One vector is turned by the same rotation once a step. Each row is the vector after some number of steps, and that number follows the row.
The counts run from 0 to 347.
[-11 -19 28 36 6 -26 9 1 4 14 -11 -4 16 -15 52 13 31 -46 -27 7 19 -12 -27 7 -35 18 -24 3 34 -53 21 28 29 -6 5 -33 -28 -54 41 -25 19 3 -6 26 30 51 16 -23 29 -17 -30 19 -11 41 -10 37 -20 -27 27 20 18 -18 -4 -27 -2 23 -12 11 -11 32 24 -21 5]
326
[-2 -9 13 15 8 -1 14 -43 2 8 -4 45 43 12 28 12 39 -37 31 1 -7 -28 -55 5 -23 -17 24 12 28 -45 15 5 0 3 2 18 -19 -38 -17 4 -9 -31 5 21 16 36 -8 -37 60 -22 -18 8 -22 36 28 25 14 -18 73 3 -33 -16 -7 -18 -37 -18 -22 -21 -19 -13 3 14 -19]
319
[36 3 -7 -31 -6 -38 6 -20 -14 -8 33 28 -5 1 -13 32 -12 5 9 7 -26 -29 21 -22 -21 44 -28 34 12 -38 -12 6 -4 64 0 28 22 19 -5 20 22 3 30 -8 25 38 -14 -20 10 5 15 13 -41 -32 -24 -24 -7 12 59 -44 12 20 -29 -26 -11 23 -11 2 -34 12 38 1 -7]
31
[12 -9 -26 23 -17 16 0 33 15 0 50 -25 20 -16 0 -9 23 -22 -24 -18 -2 -26 33 -35 -18 -10 -21 -2 -29 -22 1 16 -38 39 17 13 -15 16 43 6 30 -33 11 7 -18 42 -52 -1 -6 -4 21 44 -7 6 -69 -3 -7 -12 -2 -8 20 -1 3 0 -31 20 -20 61 -29 44 2 -10 -13]
50
[-6 -34 -11 0 12 -26 -32 -8 -21 -31 28 -10 -40 -1 50 -12 16 -14 -37 29 37 16 -5 15 27 2 53 13 28 -20 -14 29 10 9 24 -1 -7 -53 42 -14 20 -58 18 6 5 35 15 -13 14 33 -12 9 4 9 7 15 -9 -51 -28 -10 -31 6 -24 15 41 16 16 5 -17 -10 -22 12 31]
345
[26 0 -17 -19 3 -47 4 -30 2 -10 26 28 5 -13 -19 31 -18 -18 3 21 -24 -26 33 -12 -26 34 -21 22 9 -41 -36 11 -3 46 18 23 17 34 -15 7 30 30 42 -12 12 47 -15 -20 -2 8 5 26 -43 -29 -26 -48 -8 -7 41 -32 16 3 -19 -37 -7 30 -18 -20 -44 6 34 6 -6]
30
[26 -12 -15 39 23 -65 -22 -23 -1 42 15 27 -21 -15 24 16 7 -1 -17 -21 9 -9 -22 9 -26 24 15 33 40 -13 17 -2 -4 -6 -26 13 -12 -21 33 9 40 18 1 13 39 55 -2 -18 44 -1 -9 29 -39 19 -31 27 8 -9 23 -17 13 -6 -2 8 10 20 -42 -12 -28 43 36 -15 -1]
176
[-15 -36 28 1 -22 -1 11 39 -10 14 -11 -20 21 -37 25 3 19 -56 -24 13 4 6 -14 -11 -43 1 -51 -7 31 -39 6 10 30 -17 11 -16 37 -16 32 -35 18 20 9 15 18 52 14 -8 21 -32 15 29 -16 10 -43 16 -11 -36 18 -5 16 1 -25 -25 -17 30 1 26 -20 25 5 -11 8]
328
[6 -6 8 18 9 -6 -43 5 -46 2 -14 0 19 6 4 3 -7 20 -42 25 13 -29 28 -17 -16 1 17 21 31 -61 16 19 -26 43 28 -20 -36 7 31 -10 37 -81 13 11 -16 3 -1 9 0 14 -3 24 11 16 -38 35 -13 -1 31 23 -33 35 25 26 31 -3 6 -4 17 -7 -28 22 20]
292
[-36 -4 36 -8 31 35 -17 -10 11 -21 -14 0 -4 2 21 21 23 -19 -6 10 -29 -31 -47 2 11 -31 4 13 2 -26 -35 -26 -21 6 -15 10 -26 -44 -38 -45 24 -2 -35 7 -11 33 15 -3 55 -20 27 10 -43 19 -5 -7 -26 -9 24 0 -59 8 -26 2 -7 55 -24 23 -23 -2 12 39 -14]
86
[6 7 -27 -30 17 -16 -19 27 47 -45 29 -4 -13 -18 22 10 -1 -23 25 -29 -3 -21 -1 -6 -37 -16 4 5 -49 -16 -35 -22 7 22 -11 6 -15 -1 5 -32 15 40 13 -6 -15 46 -16 -15 1 -8 0 25 -50 3 -15 -28 -12 -16 31 30 15 9 -28 -40 -20 79 -19 22 -43 29 9 -13 1]
230
[0 5 -7 25 20 4 -40 -25 8 -6 22 31 24 -8 -8 -4 0 -36 -33 -20 31 -49 0 -2 2 11 14 14 18 -3 -33 5 -18 45 -42 -5 23 20 -16 40 14 -37 -9 22 -43 24 -44 -6 -20 45 18 73 -43 20 -32 -42 15 -8 -6 -11 -7 14 13 23 14 -1 -8 -2 -25 8 12 20 -21]
208
[35 -9 -12 -32 -4 16 -41 -2 17 -47 -10 35 -9 -3 -26 -3 -3 -20 17 15 5 3 -22 12 34 16 40 47 19 -8 -27 -17 -1 40 -5 35 22 16 7 1 -3 -32 -17 1 -35 6 -9 49 2 15 -9 8 24 -9 -30 -6 -17 -19 34 -14 -48 34 -3 27 73 -5 15 -47 29 -19 -6 27 24]
110
[16 1 13 18 -9 -3 2 36 -9 -24 61 -14 -24 -7 6 -23 35 -46 -37 1 28 -23 4 -16 20 33 -16 26 3 -19 18 19 15 60 11 33 21 -6 34 10 34 -49 -3 26 -11 22 -39 9 -29 40 -8 15 12 3 -54 21 -23 -17 -2 -37 10 -22 -23 11 5 3 33 38 -16 20 1 -10 26]
200
[42 -4 7 34 19 -33 5 -1 26 -7 13 38 16 5 -37 1 40 -1 18 -39 9 -35 -39 -4 -15 -2 9 86 0 -3 25 -16 -19 21 5 20 12 19 8 -1 38 -23 -12 -4 7 19 -23 12 7 0 -42 27 -9 29 -27 19 8 -2 78 15 8 7 29 -13 6 -23 -31 -22 25 24 8 6 15]
123
[5 -6 7 -31 13 -5 -54 -1 -29 22 -20 13 -42 -23 34 15 -10 -17 -19 44 1 1 13 8 -11 27 6 -1 41 -64 -4 -8 38 16 -30 37 -1 -51 8 -11 22 25 7 35 16 40 6 -19 28 38 32 11 -29 7 -34 29 1 -10 18 -13 -7 5 -19 11 41 50 1 -35 -19 3 24 12 12]
183
[26 29 14 42 28 -29 -2 -5 16 -13 11 46 4 0 -10 19 34 0 4 -42 17 -33 -36 -16 -20 5 19 83 -12 -18 25 -24 -10 27 4 10 -11 -10 23 -10 45 -14 -19 16 10 12 -22 7 16 9 -50 38 -3 42 -23 31 0 -9 60 20 16 13 32 -17 4 -5 -31 -18 12 26 11 -7 15]
124
[-17 -40 34 13 53 21 -33 -3 -14 10 16 -14 -34 8 -10 -10 24 -39 -8 7 26 5 -45 24 -15 -45 21 0 30 -7 -24 5 6 -10 10 10 -11 6 48 -39 61 -13 -10 -19 -1 24 19 49 -20 0 6 24 -11 20 -38 -11 -7 -25 -11 -29 -42 12 -9 27 59 8 -13 12 33 24 -20 32 -2]
98
[-16 -41 -35 0 -13 -17 -26 13 8 22 -4 -6 1 -48 40 8 -5 -10 -35 21 -24 12 8 1 -19 -24 -14 -14 13 -16 -46 13 -17 -17 15 -5 8 -23 11 -4 19 2 32 18 10 79 2 -18 30 -18 42 38 -39 -6 -37 -18 -2 -31 -4 -1 -4 27 -7 -19 7 67 -28 23 -22 32 16 18 -9]
334
[29 -18 23 0 40 -47 0 1 4 -20 7 16 -6 10 -51 -8 25 -15 8 5 30 -16 -31 -5 5 41 19 66 27 -41 28 -5 13 31 13 18 5 26 13 -23 46 -5 -11 -41 0 2 22 14 7 -20 -50 -12 -20 -7 0 1 -33 -40 65 19 -28 0 -11 -13 24 -17 9 -17 3 4 -8 16 51]
272
[30 -37 -9 -17 -11 -7 18 -12 -15 -3 54 -19 -33 13 7 0 30 -5 16 33 -34 0 7 -3 10 -15 11 27 4 -19 9 25 -17 47 32 59 -9 -2 -3 14 16 -42 37 4 8 51 -27 -19 -12 29 20 -16 -10 -11 -26 8 8 11 33 -52 -29 -19 -50 18 -21 1 -4 22 -19 7 -6 27 1]
193
[-1 -22 12 12 -5 9 17 -9 -27 -3 28 -11 49 2 10 25 5 -27 1 29 -3 4 14 -14 -37 -36 8 1 26 -31 16 40 -17 25 76 -3 -15 69 36 3 19 -52 42 -22 -5 15 -7 21 -31 -22 -6 28 37 -9 -29 0 -13 1 30 -27 -12 18 -11 -12 -10 5 -11 6 13 -3 -33 24 -6]
296
[-19 -50 -6 4 1 -23 21 -13 9 -28 49 -20 -16 -8 33 -4 14 -53 -11 39 22 35 -4 16 23 -10 26 8 20 -9 -21 44 24 6 61 -10 18 -2 20 1 7 -37 34 -10 -5 55 4 -10 -25 23 -15 18 9 -1 -6 -28 -21 -53 -22 -32 -23 -3 -46 -25 14 23 6 0 -21 -5 -29 25 29]
347
[27 1 14 -12 15 3 -27 -31 -10 -5 9 9 32 -5 14 26 -6 -41 32 -12 40 -30 -4 16 -5 -7 73 7 19 -32 -15 -14 -4 20 -42 12 -28 -6 -25 17 -20 -36 -39 27 -53 22 -34 -13 -5 28 4 16 7 18 -18 12 -2 5 42 8 -44 -15 -12 32 0 -10 -29 -52 -37 4 24 8 -12]
215
[11 15 5 -13 24 -17 -10 4 17 -47 27 4 3 19 25 7 28 -59 23 -43 37 -22 -37 3 -31 16 37 -2 -4 -34 -13 -15 23 17 -29 7 -23 -63 47 -26 14 13 -28 3 2 27 3 0 31 -13 -44 10 -8 24 15 18 -23 -48 15 12 3 -6 -13 -26 10 15 7 18 -47 5 1 -38 11]
73
[-34 1 10 27 30 17 -26 -6 -32 0 2 0 34 -13 27 26 3 -27 -40 26 30 -6 31 -24 -24 -32 37 1 8 -51 6 28 -12 6 67 -17 -32 27 34 -15 27 -47 34 -15 -19 -8 2 -2 -10 4 -3 46 26 10 -8 8 -20 -34 4 17 -14 26 12 -11 7 30 -9 -16 -2 -20 -44 32 10]
294
[-3 28 4 9 -7 -2 11 -56 13 -28 33 15 39 -14 37 37 -26 -30 0 -16 0 -41 16 4 -3 -7 39 11 1 -7 -44 8 -36 41 -2 -23 -2 -2 -20 25 -2 -28 -10 41 -30 26 -42 -14 -12 37 10 55 1 35 -36 -38 -17 22 -3 -25 4 5 -2 -8 -17 27 -21 -11 -46 -8 32 3 -29]
210
[-9 19 -44 40 15 9 -44 0 48 -21 10 80 16 0 36 -27 11 -24 -21 -17 -13 -11 -41 -8 0 12 -6 19 47 25 12 22 4 29 -6 27 9 12 32 34 -3 -33 42 8 11 25 -23 0 22 -19 -5 51 -43 14 -9 -19 23 -16 11 -13 -23 28 4 -11 25 11 14 0 10 -16 -20 4 -3]
156
[29 2 -3 -24 14 0 -32 -23 11 -43 -14 39 -16 12 -17 6 -12 -4 14 20 12 -5 -31 14 33 9 55 46 23 -19 -21 -11 -5 42 9 17 6 -6 8 4 4 -44 -10 11 -24 3 1 34 -5 29 -29 8 19 15 -21 -11 -12 -14 34 6 -37 24 18 11 79 -7 22 -49 26 -31 3 29 24]
111
[19 -30 -8 13 6 -31 16 -17 16 16 32 14 41 -34 -8 -3 7 -15 -20 5 26 9 6 -5 24 10 70 35 22 -10 15 -3 -31 -9 30 16 3 59 10 17 1 8 -11 -24 -3 38 -24 -22 46 -15 12 3 23 0 -40 17 -11 -52 -10 -23 -17 -6 -24 16 -7 0 -27 -21 -62 -3 -9 15 40]
17
[-15 -29 33 -3 16 21 25 -23 34 -32 33 -35 27 13 14 -15 16 -16 7 31 -35 -16 -23 3 -14 -39 4 -1 3 16 6 12 -28 5 39 -16 -33 32 1 -31 11 -29 3 -10 -7 50 -1 15 -23 -44 8 2 3 38 -37 -25 -29 10 14 -25 -61 -4 -39 2 -34 13 6 50 -11 2 -19 31 15]
244
[-7 7 18 29 12 27 -15 29 -14 -20 41 -2 -22 -5 0 -23 44 -65 -35 -2 32 -26 -13 -6 22 32 -13 21 17 -20 17 17 38 43 -10 40 30 -6 28 9 39 -34 -9 27 -16 10 -48 6 -28 49 -3 28 -2 11 -44 18 -14 -28 -15 -34 1 -22 -17 15 4 1 21 21 -15 20 -10 -9 8]
201
[19 -33 5 4 -13 -5 -24 10 -28 13 -28 -10 25 -3 -9 3 -11 23 -23 42 -3 -20 28 -8 -7 6 5 23 28 -65 28 27 -34 44 27 -12 -25 33 27 -8 23 -75 10 8 -21 11 -7 16 -22 1 3 10 30 4 -58 30 -22 10 52 14 -33 28 20 28 36 -15 10 -11 22 -4 -10 34 15]
291
[-4 10 25 14 -2 7 21 45 24 -15 -10 23 45 -40 -14 30 18 -45 -5 -14 10 -15 -14 -25 -15 5 -26 60 -4 -31 3 -20 24 0 29 5 34 37 3 -39 14 31 -13 11 -4 17 -16 17 -10 -8 -23 30 22 10 -39 17 -26 -23 66 25 25 12 0 -43 -16 42 -17 -31 2 22 11 14 16]
127
[52 -42 11 -26 5 -48 6 -26 -26 29 31 20 1 -5 -32 1 -7 -34 14 21 13 -16 -3 3 -39 39 -3 13 48 -38 19 2 24 28 -6 33 39 36 36 6 30 30 14 -8 22 38 -7 8 -13 11 5 8 1 -6 -55 -9 8 -6 38 -47 15 -14 1 7 24 -27 9 -33 -24 14 20 -5 13]
25
[22 -37 20 -8 32 1 -3 -4 8 5 -7 25 -6 8 -64 -13 29 -16 15 23 -19 -29 -31 -16 -27 5 -47 37 11 -39 12 -7 2 28 10 40 29 38 12 -33 64 19 20 -19 14 23 2 22 -15 -13 -1 23 -35 8 -35 -14 -5 -8 64 -18 -1 8 24 -11 7 -12 4 -5 31 14 5 32 13]
278
[9 -9 -12 9 -1 -3 -35 -1 -1 -7 32 18 22 -16 -21 -22 1 -33 -30 -14 25 -47 3 -10 -4 16 -1 6 10 9 -27 -6 -22 41 -30 15 54 14 3 30 13 -43 0 38 -35 22 -44 0 -20 48 33 63 -37 7 -68 -31 18 -16 -14 -20 -14 20 25 28 5 -13 3 17 -29 5 0 12 -11]
207
[6 -16 3 -15 11 -55 -36 -10 -56 -8 26 3 -48 9 27 -3 -11 16 -41 36 -10 -22 18 1 -1 24 -11 25 46 -27 -2 13 -1 50 -2 3 -7 -28 -6 -3 38 -56 45 8 7 32 9 -26 -1 33 17 8 -49 -28 -11 -4 -4 10 16 -31 -41 21 -29 19 23 29 15 20 -25 -1 1 11 16]
188
[29 -9 15 -20 4 -16 -39 -8 -28 25 -14 8 -44 -15 32 22 -15 -14 -14 22 -8 -5 -3 12 -16 38 -11 11 60 -47 1 4 33 30 -36 49 5 -40 18 -7 25 19 0 33 23 32 5 -2 23 18 19 -3 -27 -9 -40 34 -3 17 35 -34 -15 2 -30 15 47 29 4 -20 -14 20 49 -11 6]
182
